These are runs of 7 systems, one row a step. Runs of the same system follow the same rule from any start.
seq 1, P:
[[  3  15  -1  17  12  33  19  -5 -12 -17   0   4 -12  12  20 -16  -5  -7
    0 -17  13  31 -11  21  -8 -19]
 [-10  10 -17  -3 -14 -14 -21  13 -10  18  32  -6   2 -10  -2  16  -6   7
   10 -19  34  -7  18  14   4  -5]
 [-22  -7  14  -2  -2 -19  16   2   2  18  -6 -14   0  16  -7  14   7  19
    9  31 -21  -3  23 -20  12  16]
 [  3  -2  -7 -10  10  39   2 -17   9   4 -11  11  13   2   1  -5  23 -24
   -3   5 -23 -16 -15 -12  -4 -17]
 [  6   3  -6   2  12   3 -28   8 -14 -26  -3   1  -7   6  -9   0  12  10
  -16 -21  19  14 -29  14  -3  17]
 [ -5   2  16  -6 -17 -40   1 -16  -8  14  12   6 -14   0  -7  -9 -14 -13
   -1  10  12  15  11  14 -16  -5]
 [  2  -7  -1  14 -34  23   6   6   7   1  -7 -11   6  12   4   8 -20  -8
   21  12  -7   1  14 -13  20  -3]
 [ -6   5  -9   2  37  21  10 -11 -12   2  -3  -9  13   0  25   8   8  14
  -14  -1  -1  -1  11   9   3 -10]]
seq 2, D:
[[ 23   9 -13   8  21  15   6  17  -6 -26   1  10  -1  -7  10 -18  -2   9
  -25 -43  23   1 -22  14 -10  -2]
 [ 11   1   2   2 -27 -45 -12  16   8  -3  21   7 -16 -22 -10  -7 -23   1
   11 -11  23  10  -2   9  -9   7]
 [ -1  -6   7  12 -22  -2  22  14  27   6   1  -7  -1  -8   5   4 -17   4
   37  24 -23   3  17 -21  14  -1]
 [-10   5 -11  -8  35  18  25   1  10  22   8   1  16 -13  17   5  20  11
    2   1 -16 -23  12 -12   0 -16]
 [  5  -7 -12 -12  26  -8 -36   0  -1 -10  -2   2  11 -19  -7   9  22  13
  -20  -7   1 -16 -22   2  -5  15]
 [ 11  -4  14   4   0 -11 -14 -14   8 -24  -8  10 -16 -10   0 -11  -6 -12
    5  12  -8  33 -26  12 -14   3]
 [ 10   6  -9  11 -24  30   9   3  10  -1   8   7  -1  -5  10  -8 -20 -24
   22 -10   5   7   0   3   3 -25]
 [ -4   5 -14   9   6  -3   8  15  -5   8  15 -15   9  -8  20  14 -14  25
    4 -10  17  -6  26   6  13  -2]]
seq 3, V:
[[ 21  17 -23   2   9  23  21  21  20   0  26  23   1 -37  16 -22  -5 -11
   13 -42  15 -11 -12   6 -15 -33]
 [ -7   4  -3  16 -26  -1 -36  12   9 -16  22  -7 -21 -10  -3  16 -12  -1
   52   6  11  44 -14  16   8   3]
 [-13   0   3 -12  31 -18 -10 -44   2  21   9  -3   9 -31  27  12   1  -7
    7  37 -14  10  16  19 -14 -24]
 [ 20 -22  -8  11  -1  37 -25 -11   5 -28 -37 -14  23   2  13  12 -10  -3
  -10  17 -24  -8 -11 -12  21  10]
 [  8   3  10   1  45 -27  10   3 -14 -24 -10   2  -9  -1   6 -15   9  31
  -40 -15   9  14 -17  13 -17  19]
 [ 31 -10   3   7 -35 -23  21  24  27  -5  -2  11   2 -25  -2 -20 -37  -5
    4  -6  -5 -19   5 -20   1   1]
 [-23  13  18  16   6   9  37   5   2   0   5  -5 -28  23   6  -4   5   9
   33  13  -8  45   4   2   0  -4]
 [  0   5 -28  -2  17  18   2   1   8  20  20  -8  25 -32  31  17  -7   7
   11  -7   5 -25  25   3   8 -26]]
seq 4, A (8 x 26):
[[ 17  -6  11 -15   5 -62 -20 -27   0   2   7  12  -2 -39   3 -11 -17  -8
  -21  12   6   1  -1  20 -28  -3]
 [ 12   1 -11  17 -50  33  -5  26  24 -10  10   5  -7  -5  -5  -1 -22 -20
   46 -11   2   9  -9 -11  16 -10]
 [ -3  10  12  17  40 -14  40 -14 -11  -8  -2 -10  -9  -2  40  -8 -17  26
  -13   9   2  33  20  21  -8 -11]
 [ -3   1 -32 -12   2   6 -24  25  19  21  29  -2  21 -35   0  24  13  12
   21 -15   7 -41   8 -13  11  -4]
 [  2 -14  24   9  23  -9  -1  -3  12 -33 -29  -4 -14   5   0  -1  10  17
    5  32 -35  34 -25  -8  -1  27]
 [ 19   4 -17 -18   3  13  -8 -24   7  14  13  23  16 -34   9 -16  -1 -38
  -11 -15   5 -26  -9  12 -23 -38]
 [  3   1  -5  29 -13  23 -22  23 -10 -38  -7 -16 -14  22   1  12 -12  18
   12 -14  21  37 -18  11  19  22]
 [ -6  -1   7 -12  12 -46   2 -35  -4  28  15  -5   8 -29  24   6 -19  -3
   -8  27  -1  -1  34  19 -13 -20]]
seq 5, S (8 x 26):
[[-28  22 -14  18  -2  23  26  23  -7  19  29 -20  -6  14  21  20  -6  23
   37 -12  21  15  35   7  21 -15]
 [-30   3 -18 -19  16  -8 -20   9 -13  31  17 -17  18   7 -12  35  32  27
   -6  -3  10 -34  23  -7  14  13]
 [-13 -14  10 -27 -13  -1 -13 -15   7  20 -11  12   6  17 -39   3  37 -22
   -4  22 -29 -27 -13 -28  -3  11]
 [ -1   7  18   1  -5  29  13 -11  -4 -17 -13  19 -23  33 -21 -26  21 -30
   -1  -4  -7  30 -37   1 -16  -4]
 [  1  18  -1  11 -19   4  11  -5 -28  -1  15   2 -16  21   5 -14 -22 -16
   -7 -27  43  26   7  31  -8 -18]
 [-15  -2   1  11 -18 -21   2  -3 -22  15   3 -28   8  18  13  24 -28  18
   -3  13  18   2  46   7  22   8]
 [-18  -6   3  -8  22   4  30  -2   5  26  -9 -12  17   8   7  14  18  18
   -3  22 -29 -28  28 -27  11   2]
 [  3  -1  -9 -12   2  36   8  19  10   1  -8  15   6  14 -25  -9  35  -7
   -6 -20 -13 -29 -24 -28   0   7]]
seq 6, U:
[[-45  23  -8  -8  31   6  12  13  -8  32  35  -9  -9   9   0  21  39  26
   26  -7  11   6  15   5   1  -7]
 [-10 -10 -16 -20  -9  15 -57  -4  -8   8   0  -2  17  10 -32  25  34 -10
   -5  -2   2 -28 -17  -8   9  17]
 [-14  -5  20  16  10  10  -3  -3 -10 -28 -26 -13 -17  37  -7   8  13  17
    4  21 -16  42 -18  -1   9  27]
 [  5  -3  14 -15  -6   8  -1 -45  -4   7 -13  20  -1   6  -9 -20   6 -47
  -13  18 -15   4 -15   6 -22 -22]
 [ 16   4   1  18 -11  18  33  10 -21 -15 -18  -4  -1  32   8 -18 -23   2
  -33 -26  20  -1   8   2   7   1]
 [-14   0  15 -10 -10 -45  22 -15  -4  37  12  -3   0  -2   1   1 -13  -1
   -3  22  -1 -10  37   0  -6  -6]
 [  7  -4 -13   0 -17  27  19  34  20   8  -1   4  12   3 -12  -1   7   2
   10 -18 -10 -36   0 -34  15   3]
 [-31  16   6  -8  34 -17   9   5  -9  14  20  -1 -17   5  -5   5  34  24
    8  -1   5  17  -1  10 -12   6]]
seq 7, P (8 x 26):
[[ 17 -10  -3  10 -55 -12 -24 -22 -10   3  -2 -12  13  -3  10   7 -56 -29
   -1  15  18   1  30  14  11 -11]
 [  3  -6  -1  20   5  15  34  -3 -18  -1 -24 -28  20  26  31   9 -28  23
  -26   7   0 -10  42  -5  26   2]
 [  1   9 -15 -17  20  18  33   5  -9  25   4  12  20   6  -2 -12  21  -1
  -35 -32   9 -48  11 -11  -7 -13]
 [-12  11   9  -3  -2  -3  15  37  -3  -5   6  12 -24  30 -38 -12  33  16
    0 -29  10   3 -24 -14  -5  25]
 [-23  17  13  -5  -4  -2   5 -12   6  15  25  15 -27   1  -9  -9  17 -22
   38  10  -2  38 -12  14 -21 -21]
 [ -9  -5 -15   8 -23  20 -47  -1   5  -3  10 -17   5  -7   3  33  -7  -5
   41  16   3  14   2   5  21   0]
 [ -9 -11   3  -5  30 -14 -15 -34 -14   5 -16 -19  18  -3  21  22   1  14
  -22  34 -14  -1  19   9   4   4]
 [ 24 -15  -4 -14 -16   4 -11  -9  -4   1 -21  10  21   6 -18 -10  -1 -21
  -40  -7  -5 -42  -8 -15  -1   6]]
seq 8, W (8 x 26):
[[ -3 -10  10  10 -11   6  -9 -34  -6  -1 -19 -17   7  11  16  12 -19 -12
    5  40 -17  19  17   5  11  -5]
 [ 12 -15   9   1  -8   0  16 -15  -5   5 -28  -7  18  14   5  -4 -15  -4
  -29  17 -16 -22  19 -16   9   4]
 [ 16  -6   6  -1  -7 -18  21  17  -5  -4 -12   5   3  12 -13 -16  -7   9
  -32 -18   6 -22   1 -15  -1  17]
 [  0  13   2  -4  -6 -18  17  21  -3   7  18  14 -14   2 -16 -17   5   2
   -3 -28  22   0  -5   3 -14   1]
 [-16  16  -9   4   0   9   6  14   2  11  28   1 -11  -3   3   4   8   4
   29 -14  14  14   3   8  -1 -14]
 [-21   4  -8  -1  18  13 -12  -6   3  11  10 -10   6  -7  10  23  16   9
   22  15  -8   5   5   2   6  -5]
 [ -2 -12  -2  -5   1   8 -27 -10   5  -4 -12  -6  11  -2  -6  15  12  -2
    2  20 -18  -8  -8 -10   7  10]
 [ 13 -10  10   2  -6   0  -8 -10  -2 -19 -22   5  -1  13 -10 -10  -1 -11
  -17   7  -9   5 -19  -4  -4  12]]
seq 9, A, 8 rows:
[[-15   0 -10 -22  22 -33  -7  10  -3  27  19  -2  11 -14 -11  16  25  25
  -13  -6   6 -33  13  -8  -2  12]
 [ -6 -11  14  -7 -13   2  -9   5  18  -7 -13   9 -10  12 -32  -2  25  -9
   18  19 -30   5 -28 -24  -1  19]
 [  8   7   6  -6   9  18  17 -29 -12   0  -7  18  -3  10   6 -27   3 -32
  -23  -8   3   6 -12  15 -21 -26]
 [ -8  10 -19   7 -17  18 -22  14 -22  -2  15 -12   1  19  -5  15  -2   3
   -1 -28  37   4   5  15  14   4]
 [-19  -7  16  -1  -3 -38   0 -17  -9  15  -2 -17  -2   9   2  16  -8  14
    2  35  -9  12  27   1   5  12]
 [ 10  -9  -6  -8 -17  17  21   7  19  17  -8   8  18  -3  -5  -6  -1 -15
    2   2 -21 -38   8 -32   8  -7]
 [ 11   2   9   5  20  -2  19  15  -8 -25 -16   7 -10  15  -7 -21   9  16
  -28 -21   5   8 -22  -1  -9  18]
 [-10  11  -5 -18  -7 -23 -20  -4  -4  19  30  13  -9 -13 -17  -1  12 -14
    6 -13  21  -1  -5  17 -18 -10]]
seq 10, U:
[[-40  21  21   1 -12  -3  42   3 -21  27  16   0 -30  50 -20  -8  19  -2
   15   1  11  26  16   2  -4  -3]
 [-20   4 -11 -18 -31  31  -7 -14 -18  38   7   2  14  35 -27   9  20 -33
   -3  -4   7 -33  16 -10   9 -13]
 [-28   1   8   6  12  16  21   6 -25   5 -17 -23   0  54  -7  16  21  28
  -13   8  -4   2  17 -14  21  24]
 [-17  -8  20 -28  -3 -14   1 -26  -2  25 -10  13   1  21 -33  -4  35 -22
  -13  26 -26 -17  -6 -19 -12   6]
 [  0   5  11   8 -13  27  30  21 -10 -15 -17   9 -15  49 -25 -22  14  -5
  -13 -25   6   6 -19 -15   3  14]
 [-28  14  18 -12 -14 -22  15 -26 -24  33  16   4 -17  30 -14  -5   7 -20
   -3  10  13  15  20  16 -14 -12]
 [  0  -5 -10   3 -38  38   9   8  -7  14 -10  -7  16  36 -14   5  -4 -16
   -6  -9   3 -30  18 -21  24  -1]
 [-34   6  15  -4  31  -9  33  -7 -13  22  -2 -13  -5  26   3  11  25  25
   -4  21 -14   5  23  -7   3   8]]
seq 11, D (8 x 26):
[[  2  -1 -14   2  33 -22 -13  12  -6  -6   7 -14  11 -21  19  17  -3  40
  -16 -10  14  -7  11  10   5  13]
 [ 19 -15  15 -11  -3 -38  -8 -16  17  -4 -10  13   2 -27  -4 -12  -9 -11
  -10  22 -21  -6 -10  -5 -16   5]
 [ 17  -1   0  15   1  37  22  17  21 -23 -13   9  -4   0   5 -17   0  -4
   14 -10 -17   8 -23 -13   2  -4]
 [ -6  19 -14  -2  13  -3   3  13   0  12  33   8  -5 -21   8  -2   4   6
   12 -26  26   3   2  17 -11 -17]
 [  3 -13  -6   0 -16 -24 -33   7  12   0   5 -12   9 -21  -1  23 -14  11
   16  17  -3  -8   9  -4  12  14]
 [  1  -5  12   3  24   2  26 -17  13  -1 -14  -1   3  -9  21  -6  -3   3
    3  27 -31   9   5  -5  -4 -10]
 [ 16   2 -19  -8  12  27  -4   4   5  -3   0  12  15 -13   1  -8  12 -11
  -15 -24   3 -27 -16  -3  -6 -11]
 [  6   2   0  10  10 -22 -15  13  -3 -23   6  -2 -13 -11   3   0  -6  21
   -1 -12  18  24 -14  15  -5  15]]
seq 12, W:
[[ 15  -3  10  -1 -26 -18  47  12  16  16   0  14   1  -4  -4 -24 -21 -12
   -3  -3  -9 -22  17 -21  -3  -9]
 [  5  11 -10   3  24  15  39  29   7   1   8   6   3  -5   9 -13   9  19
   -7 -33   5 -17   0 -10  -3  -5]
 [ -5   8 -18 -11  21 -16 -23  15   4   6  27   4   1 -27  -3  10  18  14
    4 -19  18  -9  -8  10  -9   1]
 [ -6  -1   1   2  -7  -4 -21   4  20  -4  13   4 -11 -18  -7   8   7  -3
   39  14 -10  21 -15   0  -2   1]
 [  0  -2   1   2  14  32  -2 -25   5  -6 -10   2   4  -3  14  -1   7 -17
    9  16 -21  14 -13   4  -3 -16]
 [ 15 -11  -7   6   2   8 -18 -13  -9 -15 -17 -11  16  -3  15   8 -17  -1
  -20   5   2  -5   3   6   9   3]
 [ 11 -10  14   0  -8 -37   5  -6   0  -2  -9   1  -3  -5  -2  -8 -18   3
  -15  12  -3   0   7  -2  -7  10]
 [ 11   3   2   0 -17   2  28   9   9   8   2  13  -2  -1  -3 -18 -10 -14
    1 -11  -1 -11   4 -11  -5 -11]]
seq 13, V:
[[ 21   9 -12   4 -17  -6  -7  39  25 -16  26  24 -17 -32 -13 -19  -5  -6
   24 -38  19   4 -31   2 -12  -3]
 [-12  11  12   5 -18 -15  -5 -15  10   7  25   7 -25 -15   5  -2 -12 -21
   46  20   2  46  -2  22 -14 -22]
 [ -6  -4  -9   7   6  25 -14 -36  -3   9  -4 -19  20 -12  37  23 -18 -12
   15  33 -11   7  26  14  12 -27]
 [ -1 -14  -7   5  34   8 -30  -8 -10 -23 -25 -22  18   3  13  25  12  30
  -22  14 -10  -1  -7   1  14  26]
 [ 27 -13   5 -10  23 -33   5   7  11 -16 -16  14   5 -22  -7 -20   4  15
  -38  -9 -11 -22 -20 -13 -16  19]
 [ 21   0  17  14 -27  -3  35  20  16 -18  -9  18 -20   7  -8 -34 -20 -12
    7 -12  -4  15 -18 -11  -8   0]
 [-11  20   1  17  -2   2  34   7  -3  12  24  -6 -15   0  23  -4 -20   5
   26  -6  18  27  24  15  -1 -24]
 [-17  -4 -17   5  -1   8 -19   6  10  15  14 -22  15 -15  15  36  -3  17
   34  19  -7  -6  25  -6  23  -2]]
seq 14, S, 8 rows:
[[ -5  16  -7 -13  -9  20  19   6  -2  21  19  22  -4   9 -18 -17  20 -24
    1 -29  14 -16  -7  -3 -13 -21]
 [ -9   1   4   9 -31  -4 -25  10 -20 -11   0 -10 -15  34 -24  10  -2   3
    2  -6  23  20  -5   7  11  23]
 [-25   9  16  -9   5 -25  26 -22 -12  31  13  -2 -10  10   4  -2   2  -3
    3  21  -2  12  27   8 -11 -14]
 [-10  -1 -14   8  -8  50   0  -2  -7   5  -9 -14  16  25   5  17   5  -6
    7   2  -4 -10   9 -10  23  -6]
 [ -6   3   6 -14  23 -17  11   2 -17   5  -4   6  -2  18 -17  -9  26  14
  -38 -15   8 -14  -5  -3 -12  16]
 [  5  -4   6  -1 -50   4   8   4   9  11   0  10  -2  14 -22 -11 -12 -31
   13   2  -3 -10   3 -16   3  -6]
 [-17  10  13  15  15   3  18   9 -11 -14   0  -9 -22  26   1   0   9  21
    9   1   4  38  -5   8   2  11]
 [-12  13 -15  -9  -8   4   9  -4  -7  33  26   2   8  -4   5   5   0 -12
    5 -12  18 -19  24   6  -2 -26]]

Which system made each of these runs?
seq 15, 2 rows:
[[ -5  20  18  15 -10 -36  68   5  -5  19  22   3 -22   3  20 -25 -37   5
    9  -6  19  26  39  15 -12 -22]
 [-26  17 -19   3   9  15  32  48  17  30  35  -8   2  -6   3  18  18  34
   39 -19   4 -20  25 -21  18  -4]]

A
seq 16 (2 x 26):
[[ 27 -29  -9 -16  14 -53 -32  20   1 -11 -20  -9  32 -24 -13  12  -3  39
  -56  -7  -1 -57   2 -22   8  46]
 [ 22  -2  27 -12 -33 -52  10  25  27 -12   6  41 -34 -12 -48 -44   3 -20
    5 -15  -4   7 -43 -14 -33  17]]

W
seq 17, 2 rows:
[[ 15  -8   1  23  -5 -11  -4 -19  -9 -15 -13 -23   8  -9  38   7 -48   7
   -6  20   7  22  26  20  10  -6]
 [ 23 -15  -5  -2   8  -6  15  -9  26   4  -9   2  24 -39  27  -4 -23  -2
   -3  19 -26 -27  16 -15   1 -15]]

U
seq 18 (2 x 26):
[[ -2  -6  11 -24  28 -29   8 -20   7  17  -4  13   8 -17  -6  -6  22   0
  -21  18 -23 -21  -2 -10 -20   1]
 [ 15  -8  -4   2   5  30 -19  10  11 -31 -19  10  -1   4 -15  -7  19  -6
   -2 -10 -14   2 -42 -12   0  13]]

D
seq 19:
[[  5  -2  13  19  -9  21  11 -41 -25 -16 -27 -12  -3  31  25  -6 -31 -20
  -15  22   1  36  13  22   3 -15]
 [ 18 -10   5  -3  -2  -3  32 -29  -5  15 -21  -1  24  -1  22 -14 -27 -15
  -37  14 -14 -29  30  -8  -1 -18]]

U
seq 20:
[[  1 -17 -11 -10  35  20  11 -16  10  16 -23 -15  41 -13  24  19  10  13
  -19  26 -38 -45  25 -26  16  -4]
 [ 26 -12  -4 -11  14  22   6  19  19 -20 -27  21  11  -1 -23 -23  28  -2
  -29 -22 -24 -37 -42 -33  -7  18]]

S
seq 21:
[[-42   9  17   1  10 -51   5 -15 -40  25  14 -30 -12  30   6  25  -5  32
  -10  22  25  28  45  26   6  15]
 [-12  -9  -4 -20 -43  30   7 -19   6  47  -4   2  25  22 -22   9   8 -42
    7  21 -22 -50  26 -33  14 -18]]

P
seq 22 (2 x 26):
[[ -7 -11  40 -13 -18 -82  17   9  -9   8  -9   5 -23  26 -44 -16   4  17
  -29  13  -2   1   4 -17 -13  45]
 [ -3   7  14   2 -60  22  33  21  25  14  11  25 -25  21 -36 -27   2 -39
   45  -6 -13   6 -12 -28  -2 -11]]

U
seq 23, 2 rows:
[[-40  21   9 -22  23  41  16 -24  -2  28  13  22 -19  28 -23  -9  66 -30
   23   7 -21  16 -25  -1 -22 -23]
 [-18   3 -15  -3 -20  28 -79  -2 -12 -18  13  -4 -12  15 -30  27  29 -17
   29  -6  21  28 -40  19   6  13]]

P
seq 24, 2 rows:
[[-35  -5  27 -11   2 -30  -2 -14  -1  18  -1  -7 -16  23 -24  15  28   8
   16  44 -25  19   5 -11  -1  20]
 [-16  13  -5  -8   6  57  18 -24  -2  19   4  12   1  17   2  -7  26 -36
   15   0 -10   2  -7   2  -7 -35]]

S
seq 25:
[[  1  -8  -7   8 -42  -1 -22  30  -9  -6  -5 -14   2  28 -27  16 -10  10
    0 -13  19 -11   6 -14  25  30]
 [-26  10  16 -23  17 -36  22  -8  -9  33  16  10 -13   9 -20  -8  31   3
   -9   6  -2  -4   9  -1 -21   0]]

V
seq 26:
[[ 36 -22 -14  -7 -15  14 -23  29  46 -22 -14  18  16 -37 -19  -6   6  -9
   12  -8 -31 -38 -39 -38   4  14]
 [  0  20  20   6  25  -1  18  -7  -4 -27   6  24 -41   5  -3 -35  17 -11
    5 -15   7  58 -44  27 -36 -10]]

V
seq 27:
[[ 38 -27  -3   1 -20  -5 -16  21  41 -25 -22   8  15 -33  -8  -5 -15  -2
    8   8 -32 -26 -23 -33   8  17]
 [  1  17   6  11  47   9  47  13  20 -13  11  14 -20 -22  25 -23  11  17
   20 -10 -13  32 -17   6 -19 -18]]

D
seq 28:
[[ 44  -1   4   7  49  -2  17 -27   1 -39 -24  20   1 -33  38 -41 -18  -8
  -46 -13  -5  15 -29  26 -34 -21]
 [ 39   0 -14  10 -46 -38  -9  44   9 -14  22  10  -5 -29  -8 -16 -47   4
   -6 -47  45 -16   1   4  -1   9]]

P
seq 29:
[[ 37 -19  24   1  -5 -40   7  19  24 -38 -28  22 -12 -13 -22 -34  -6   4
  -23  -2 -21  -1 -40 -22 -16  33]
 [ 16  16  21  18  -9  -4  70   6  10  -6   3  19 -26   2  15 -45 -29 -14
    7 -12   3  30   1   6 -20 -26]]

V
seq 30:
[[ 40  -7 -34  17 -18  15  26  63  27  -8   4  -5  27 -32  16  -3 -36  28
   -3 -46  12 -56  18 -32  27   5]
 [ -8  14  13  -1  69 -33  74  30  18   7  10   7 -12 -20  18 -19  23  56
  -10 -10 -19  -1   6 -14 -18   7]]

P
seq 31 (2 x 26):
[[ 17   0  -6  14 -51  10  25  54  30  -3  11  10  -9  -1 -19 -15 -20  -1
   33 -29   4 -15  -3 -31  16   6]
 [-35  17   1  -1  25 -24  33  27  12  29  34  -9 -11 -11   8  15  19  40
   35   3  -2   7  26  -7   1   0]]

D
